In the rows, zero is written as 128.
A single turn carries every row of the set below to another of its rows. Some are shown first; where does it send the rows asked next?
z186: [ 99 157 105 122 119 119 136 142 131 123 106 116 151 135 145 144 168 135
 138 121  98]
z922: [122 151 126 131 138 140 154 136 129 127 110 136 137 128 116 142  96 149
 114 143  93]
z68: [151 121  83 125 119 107 126 124 141 112 111 128 145 119 142 133 129 178
 120 136 123]
z442: [125 131 113 149 138 123 128 122 114  92 130 140 119 145 164 131 121 143
 149 157  97]
z252: [126 146 118 141 105 139 135 133 134 148  90 148 124 104 133 159  93 141
 138 139 100]
z812: [133 143  98 152 119 115 137 124 153 109 117 143 138 137 162 146 139 171
 166 125 104]
z323: [ 84 154 100 120 134 125 146 110 116  99  88 127 151 123 157 148 115 134
 124 156 132]
z751: [144 134  76 130 100 106 140 157 117 103 105 142 143  94 138 132 113 149
 125 141 132]
z52: [123 135  95 126 116 123 126 129 129 136  87 140 172 153 127 168 138 150
 144 162 100]
z706: [109 134  99 127 101 112 145 132 118 111 105 121 107 147 129 162  80 148
 115 136 117]
z337: [150 137  73 136  94 109 137 153 116 113 120 147 141  99 149 133 110 144
 137 158 116]
z990: [ 95 172  84 126 118 145 137 133 137 124 107 110 135 135 131 157 127 120
 131 139 131]
z64: [104 119  71 148  94 119 153 127 132 120  85 149 137 119 136 153  96 131
 150 136 132]
z434: [115 157 114 128 131 126 158 146 120 124 115 154 177 147 131 143 118 150
 146 159  98]
z410: [134 134  83 156 101 121 137 161 105  92 118 124 127 126 133 154 113 119
 124 150  99]
z116: [ 96 154 100 121  91 143 133 139 101 137 130 132 139 129 129 131 113 138
 150 131 139]
z709: [100 110  86 126 131 122 133 116 121 122  92 136 161 117 143 123 143 129
 134 139 132]
z823: [ 95 124 106 123  88 130 131 119  98 115 100 121 140 136 115 144 117 165
 123 116 113]
z782: [118 130 111 151 123 125 128 126 111  90 136 125 125 155 160 145 120 126
 148 151  96]
z294: [119 140 109 137 120 115 128 112 151 104 123 136 134 143 166 146 137 153
 171 125 109]
z60: [ 83 148 100 139  90 118 153 119 115 101  76 140 154 121 148 162 116 155
 147 127 108]
z897: [140 139  82 154 109 125 129 149 119  96 115 122 113 130 134 153 120 126
 126 156  83]
z129: [125 119 110 123 110 128 111 115 117 149  84 150 145 122 144 155 110 146
 140 165 117]
z906: [138 130  90 116 118 105 126 121 152 105 103 132 140 112 145 134 135 171
 134 122 130]
z779: [101 167 127 113 108 109 146 151 103 117 131 130 127 141 158 142 112 146
 140 137 108]

z782 turns into z294
z706 turns into z779
z52 turns into z129
And these:
z897 turns into z442
z60 turns into z823

A single turn carries every row of the set below to another of its rows. Some are shown first; where does it send the rows asked next?
z370: [105 113 118 135 137 159 132 143 116 160 111 125 126 142  97 164 132 164
 124 129 135 154 175 121 115 111 135 107 144 129 101 155 105  77 162 142
 123 152 125 105 162 127 164 108 124 118]
z248: [136 129  88 128 191 167 122 140 111 159 120  62 152 160 139 138 129 149
 116 168 138 158  99 104 109 134 132 131 142 123  96 137 127 121 128 152
 117 120 126  99 137 117 133 152 122 100]
z354: [122 112 113 152 140 165 118 157 111 132 138 111 135 143 117 147 108 144
 143 144 113 148  93 112 112 136 119 100 120 114  96 160 151 126 141 131
 129 163 115 116 161 147 147 128 124 106]
z301: [147 139 124 136 105 189 126 147 110 187 119 108 114 147 134 151 103 131
 123 144 131 168  90 127 117 115 141 112 100 158 111 134 120 106 124 133
 133 149 122  83 164 129 129 107 122 108]
z54: [116 124  96 127 158 182 119 151 116 159 104 128 126 146  89 137 129 117
 127 164 150 155 120 136 121 111 128 136 136 165 134 141 119  88 166 160
 153 128 122 104 121  84 138 111 124 111]
z913: [147 137 126 133 113 194 131 141 108 185 114 111 110 153 135 144  95 134
 126 143 132 168  89 121 118 112 145 119  93 152 103 129 118 110 121 133
 130 146 121  80 159 126 135 110 122 107]
z883: [155 143 127 136 145 162 129 146 103 154 109 100 134 157 135 167 109 162
 133 102 134 156 114 106 124 139 162 116 124 135  78 113 132 122 147 127
 127 151 146  87 137 126 148 116 125  84]
z919: [118 131 112 149 142 177 144 124 113 183 115  68 124 168 131 163 121 138
  98 155 127 179 123 108  98 119 121 121 126 126 112 151 123  97 113 145
 133 112  99  88 167 139 136 132 123 128]
z249: [115 115 102 134 160 125 128 145  99 156 104 122 137 162  88 158 116 172
 123 128 153 149 150 107 116 142 128 117 139 134  85 129 127 100 178 161
 139 138 148 114 147 118 165  93 125 103]
z549: [155 142 116 137 138 150 122 147 106 170 117 103 138 152 127 177 120 159
 127 112 143 157 110 101 114 148 146 106 131 146  93 119 134 127 147 126
 137 150 149  90 144 118 140 100 137  81]
z918: [123 134 105 142 142 182 136 125 121 183 123  81 128 158 136 163 137 141
 110 159 133 174 131 107  90 116 122 113 135 130 118 159 120 107 115 128
 126 123 103  83 170 131 129 131 131 124]
z610: [113 123 110 127 168 186 130 150 108 150  93 117 117 157  91 129 111 119
 123 150 141 157 120 139 133 101 135 150 124 154 120 132 116  81 164 170
 147 120 120 105 111  94 152 122 108 114]
z802: [ 99 111 112 129 149 149 141 134 106 176 110 118 113 150  93 168 116 167
 107 130 145 154 167 109 113 112 114 112 133 129 101 150 104  86 154 154
 129 139 123 107 157 125 173 101 129 116]
z917: [145 136 130 130 117 190 132 143 103 187 114 101 106 153 138 148  92 133
 115 134 130 168  92 126 125 107 137 120  93 155 105 130 115 107 120 139
 128 142 119  83 156 134 136 112 115 108]
z138: [149 140 121 147 130 138 128 152  98 173 113  83 135 158 120 185 113 152
 108 106 137 164 103 106 123 152 139 109 129 146  97 114 137 113 144 142
 147 139 146  97 145 129 140  98 124  90]
z503: [114 115 115 129 129 176 132 152 108 172 101 113 113 140  91 139 113 115
 107 148 140 171 103 140 132  89 125 150 106 162 131 141 120  75 141 166
 140 140 124  96 138 111 143 113 103 121]
z479: [114 115 111 145 152 126 129 150 100 145 100 115 143 165  85 157 115 167
 124 127 143 153 148 114 121 144 140 119 141 131  83 127 131  88 182 167
 141 138 146 116 147 125 165 100 117 109]
z469: [116 108 112 146 143 155 117 161 105 141 141  97 130 136 123 158 111 140
 124 133 117 148  99 117 120 126  97  95 126 120 105 164 144 128 138 131
 128 158 119 119 156 152 147 122 120 109]
z492: [118 112 116 148 151 164 129 148 102 137 131 107 123 154 117 142  88 151
 137 142 115 150  87 103 114 135 116 111 104 106  88 152 150 128 135 142
 130 152 110 115 153 149 162 130 122 107]
z259: [105 116 122 149 131 159 141 138 115 153 105 130 127 155  85 155 118 166
 132 142 130 161 162 114 110 124 157 115 132 119  92 146 117  68 165 154
 133 146 116 105 164 126 169 115 125 121]
z278: [120 134 119 151 145 190 149 122 116 168 109  75 125 172 133 151 116 143
 113 153 120 179 127 109 101 114 142 129 120 115 101 148 123  93 117 141
 124 115  97  83 162 141 141 144 118 128]
z436: [148 141 133 145 139 149 135 152  96 158 105  82 132 163 128 175 102 154
 115  97 127 165 106 110 134 142 156 119 122 134  82 108 135 108 145 144
 136 139 143  94 137 137 149 113 114  91]
z769: [135 129  96 143 173 160 120 151 114 151 121  52 161 156 134 146 137 141
 111 169 128 163  98 117 114 140 140 126 152 127 102 140 133 103 133 159
 126 118 124 107 143 126 125 151 112 108]
z177: [119 118 103 127 124 178 125 150 115 177 109 129 117 134  89 138 125 116
 119 161 148 168 102 133 117  97 126 143 113 167 136 146 121  85 145 156
 142 150 127  95 146 100 135 105 118 115]
z420: [123 117  88 127 170 137 114 143  93 146 120  72 147 153 114 129 108 156
 121 160 153 132 105 125 117 138 120 138 125 137  96 125 126 111 170 167
 113 116 142 119 124 102 146 142 109 111]
z293: [127 119  91 137 161 141 113 146  99 138 121  79 154 155 110 122 111 156
 134 171 149 134 102 125 112 145 136 137 127 135  95 125 131 107 175 164
 116 121 138 119 132 101 142 146 108 111]
z856: [134 127  97 131 187 167 122 147 111 152 119  52 153 156 143 143 133 143
 111 159 130 160 104 118 119 128 136 129 148 125  97 140 126 110 130 153
 115 120 127 105 136 127 131 156 112 105]
z969: [ 99 116 115 142 144 150 150 130 104 170 103 124 114 163  83 158 102 171
 117 141 139 159 154 100 110 127 134 122 120 120  92 140 114  78 156 166
 139 135 114 106 162 124 177 107 128 118]
z180: [144 135 127 135 109 185 128 150 106 188 118  99 110 147 135 155 101 128
 112 136 127 170  93 131 123 108 134 113 100 158 111 133 117 103 120 137
 133 144 123  85 160 133 130 107 115 110]
z448: [113 106 114 142 157 154 127 152  96 146 133  93 119 148 122 153  91 146
 118 129 119 148  91 110 122 126  92 106 111 114  96 155 144 131 131 142
 129 149 115 118 148 153 158 123 117 109]
z934: [135 130  87 139 178 161 121 143 114 158 122  62 158 161 131 142 133 146
 116 178 135 160  92 105 104 148 137 128 145 126 101 138 134 112 131 158
 129 120 124 103 145 118 127 149 123 103]
z895: [126 135 114 143 145 197 139 123 124 167 118  88 131 163 139 150 131 144
 127 157 125 173 134 108  93 112 143 120 130 120 104 155 121 103 121 124
 119 128 103  77 165 133 136 142 127 122]
z686: [116 116 115 140 155 134 126 153 103 137 101 117 143 160  95 154 119 168
 130 118 141 149 157 120 127 132 145 118 143 130  80 130 126  90 183 158
 129 141 150 113 142 127 165 104 114 108]
z894: [116 116 107 130 164 134 123 148 102 146 105 122 137 157  98 155 121 172
 128 120 150 146 161 113 121 130 133 116 144 133  82 131 121 103 179 152
 126 145 153 111 141 120 166  99 122 103]
z727: [118 124 101 123 167 193 123 148 115 151  98 133 121 151  93 126 119 124
 137 160 147 154 122 134 124 104 141 146 126 155 121 138 117  90 167 159
 144 130 122 100 115  84 148 122 120 109]
z527: [122 121 106 121 135 192 128 143 116 168 104 140 113 140  97 126 117 126
 135 161 148 164 108 128 117  91 138 151 105 158 124 144 119  93 145 149
 130 154 126  87 139  96 144 117 120 111]
z56: [128 118  92 136 156 141 105 153 103 136 125  75 160 145 114 129 125 151
 133 166 145 133 110 135 116 141 134 130 138 140 101 130 130 104 179 156
 113 126 144 120 133 105 134 144 106 113]
z875: [111 121 103 128 160 176 124 154 108 159 100 112 121 151  86 141 119 113
 113 154 143 159 117 142 131 107 122 142 132 164 131 137 118  79 163 171
 156 119 122 110 118  94 142 112 113 117]
z799: [117 118 117 122 141 190 136 145 109 162  96 124 107 145  98 125 107 122
 123 147 141 166 107 135 132  82 138 157 100 153 117 138 116  83 141 159
 128 146 125  90 131 108 151 123 106 117]
z585: [124 115  91 127 166 137 107 152  98 142 128  67 153 144 118 133 120 151
 119 156 151 131 113 134 119 132 116 130 137 143 103 132 123 109 174 158
 110 122 147 121 128 107 137 141 104 112]

z436 turns into z883
z503 turns into z799
z969 turns into z259
And these:
z56 turns into z585
z278 turns into z895
z610 turns into z727
z934 turns into z769
z249 turns into z479
z354 turns into z469
z180 turns into z917

A single turn carries every row of the set below to another of its rows. Some are shown first; where does it send the rows asked next?
z866: [116 121 150 133 161 155 100 130 117 136 134 120 137 122]
z776: [141 114  88 116 133 134 118 145 121 125 162 128 138 128]
z534: [149 126 131 140 136 135 128 165 113 143 154 122 160 106]
z569: [148 133 128 140 142 146 124 152 114 140 161 113 162 109]
z784: [150 112 161 130 117 155 130 142 113 131 117 146 107 119]
z214: [138 130  97 148 145 119 131 135 112 135 127 133 102 102]
z627: [118 100 144 138 128 168 112 136 103 140 130 131 135 128]
z305: [129 143 103 157 133 137 122 132 131 137 159 134 115 108]
z139: [149 156 131 140 129 112 125 158 129 139 135 136 113 118]
z931: [134 110 138 145 149 149 112 128 129 137 129 162 116  99]
z439: [174 137 152 135 122 128 123 120 110 124 148 120 111 141]
z306: [153 122 149 131 130 134 126 143 111 134 167 110 160 117]
z429: [171 145 113 157 150 140 114 132 114 140 132 144 120 125]
z546: [133 127 127 128 113 120 130 102 118 122 156 113 102 123]
z215: [142 145 105 137 111 122 122 132 125 148 120 148 115 126]
z707: [131 103 157 133 147 154 118 151  94 133 120 121 127 124]
z597: [155 107  99 115 145 135 118 135 110 115 164 117 133 131]
z634: [109 106 151 133 151 135 108 150 114 140 129 135 133 111]
z599: [142 114 137 142  97 118 132 129 116 130 161 140 111 123]
z471: [125 137 152 129 130 147 110 126 146 137 133 148 119 112]
z77: [124 118 155 129 140 147  97 138 117 147 122 142 144 132]
z961: [112 120 160 125 130 158 116 144 111 132 134 110 128 129]
z99: [138 111 118 121 139 119 144 110 111 125 102 134 131 120]
z665: [145 119 149 138 131 179 122 116 116 126 134 130 109 121]
z882: [167 119  98 114 151 133 115 149 110 122 145 126 137 136]
z622: [133 127 113 120 125 137 141 102 119 129 104 129 136 131]
z851: [168 120 114 104 132 128 115 143 114 121 149 123 138 148]
z770: [157 132 131 140 133 145 121 155 114 147 151 125 167 117]
z557: [152 111 140 138 123 139 124 140 109 139 168 124 165 116]
z206: [152 161 110 135 144 134 119 118 121 135 125 116 109 127]
z718: [144 108 106 107 121 118 124 152 118 120 160 128 134 131]
z42: [126 127 123 114 140 120 145 105 121 119 112 115 128 121]
z577: [159 107 127 156 139 132 130 116  99 119 162 124 106 115]
z791: [161 108 118 141 120 131 122  95 101 132 138 139 112 132]
z388: [161 109 145 137 138 133 127 146 103 135 162 118 160 112]
z997: [161 119 139 127 125 102 133 124 101 124 130 125  99 125]
z384: [151 131 108 102 131 121 120 159 124 124 150 120 136 136]
z147: [130 121 114 119 127 131 138  96 121 128 112 132 136 128]
z842: [125 112 153 134 128 156 136 137 118 121 139 125  98 102]
z280: [132 114 113 122 133 122 149 118 111 126 100 132 129 118]
z463: [127 129 115 119 142 131 147 108 117 119 109 113 125 119]
z341: [145 134 157 131 163 143 112 132 130 128 124 137 110 106]

z931 turns into z842
z388 turns into z569
z776 turns into z718
And these:
z206 turns into z791
z463 turns into z147
z139 turns into z439
z866 turns into z627

A single turn carries every row of the set below to another of its rows. Some are shown first; where does it send the rows asked next?
z92: [142  87 162 101 129  88 129 145 117 107 134 136 140 172 125 113 141 112
 152 132 115 102]
z182: [131 102 133  90 145  96 148 123 125 164 151 144 119 130 126 122 119 130
 166 117 129 103]
z885: [119 122 151  90 133  98 110 144 138 131 136 147 123 160 149 140 140 119
 134 104 106 119]
z777: [147 116 164  76 147  92 134 133 106 122 128 149 100 135 116 126 133 111
 141 135 126 135]
z640: [161 107 173  89 148  85 137 132  94 121 138 137 112 135 118 127 122 111
 129 126 131 132]
z117: [117  98 151 102 146  98 136 161 134 145 155 134  98 138 153 110 140  94
 153 147 112 124]
z271: [135  87 163  90 118  87 130 153 127 117 126 139 125 174 135 122 144 114
 149 133 115  94]
z654: [109  85 168 104 126  83 155 147 106 117 135 139 135 130 140 112 110  94
 126 133 101 124]
z393: [107  93 167 100 131  85 152 145 107 118 140 144 143 134 147 119 116 100
 125 136 100 132]
z181: [139  81 160 108 128  95 120 140 119 102 125 139 138 173 123 120 143 110
 145 138 114 107]
z664: [129 113 144  90 138  99 150 128 133 161 155 145 125 131 122 129 125 129
 171 120 136 109]
z811: [115  95 134 109 145  96 128 158 126 149 161 141 101 134 149 125 143  99
 156 150 108 117]
z871: [152  82 147 139 132 105 136 138 140 147 115 144 121 124 121 138  91 123
 129 150 156 106]
z861: [128 106 153 106 120 108 121 163 163 170 141 136 140 123 128 136  85 101
 132 128 124 111]
z159: [152  80 152 135 146 124 119 161 144 153 110 138 125 114 129 127 103  89
 118 134 125 126]
z804: [143 100 145 129 139 116 124 129 143 148 114 145 119 117 122 143  82 122
 111 134 143 129]
z843: [154  81 138 135 131 102 140 133 147 148 113 133 120 128 120 130  93 121
 134 148 155 108]
z351: [147  80 164 139 137 115  98 140 148 152 110 140 115 139 126 125 108 104
 124 126 151  94]
z200: [150 101 141 125 137 105 125 131 144 150 113 138 121 117 127 144  83 117
 110 127 144 130]
z47: [125 122 152  86 134  92 159 134 121 143 143 153 128 132 131 126 137 128
 162 126 145 110]
z536: [149  78 163 145 139 105  96 139 150 153 112 145 114 142 122 123 112 108
 130 134 146 103]
z962: [109 100 128 114 154  97 119 160 119 147 151 143 107 122 154 134 132  94
 154 140 112 108]
z17: [120 122 145  83 140  99 103 153 130 144 147 147 134 155 139 140 134 114
 135 105 108 117]
z194: [149  82 152 138 143 120 113 159 139 151 105 136 121 106 134 133 110  91
 122 135 126 128]
z818: [104  89 161 104 129  93 146 149 101 111 132 133 139 127 138 109 107  94
 133 138 106 115]
z299: [133  83 171 135 138 105 109 128 150 150 104 152 142 131 129 140  95 109
 122 113 139 106]
z269: [130  89 173 135 131 100 107 135 151 155 108 154 147 134 127 134  91 112
 118 115 142 112]
z199: [111  95 172  96 143  76 156 152 120 127 140 147 138 135 155 126 118  95
 137 134 105 135]
z86: [114 107 149  87 139 107 101 158 134 151 158 147 145 150 133 143 134 125
 133 113 123 108]
z435: [140  76 166 110 142  96 115 139 119 101 138 138 139 167 120 119 141 121
 143 132 118 111]
z495: [114  97 130 116 149  92 127 158 129 153 157 143  95 126 153 129 137  95
 153 137 110 115]
z313: [155  94 173 119 113  96 121 145 125 127 120 139 127 118 131 130 121 102
  88 114 138 111]
z251: [138  79 135 123 125 106 122 125 168 154 121 155 118 120 117 140 127 114
 157 120 119  99]
z154: [150 109 142 126 143  95 105 139 131 172 132 162 117 119 147 152 123 101
 133 150 143 117]
z669: [134  77 155 145 128 116 138 155 147 153 108 137 151 105 135 129 106 103
 137 133 135 110]
z343: [159 102 161  93 149  82 142 131  88 124 139 136 112 133 128 120 117 115
 122 118 129 126]
z438: [166  88 162 149 142  90 125 142 146 109 127 130 125 138 135 125 110  93
 140 141 121 124]
z781: [113 116 141  87 131 107  99 152 136 151 147 149 139 153 139 147 136 116
 130 112 119 110]
z374: [117 111 146  86 137  90 154 128 126 153 154 148 126 129 126 130 128 125
 167 119 135 105]
z930: [141  79 150 147 138 115 139 156 148 153 111 143 151 112 139 127 102 102
 133 130 136 114]
z598: [134  91 167 121 114 114 137 111 130 132 114 146 143 128 120 100  99 106
 131 151 129 126]
z9: [150 107 167  86 146  85 134 130  96 116 140 138 100 132 120 123 132 105
 132 127 126 129]

z194 turns into z200
z777 turns into z885
And these:
z781 turns into z654
z818 turns into z182
z154 turns into z313
z871 turns into z351
z374 turns into z92

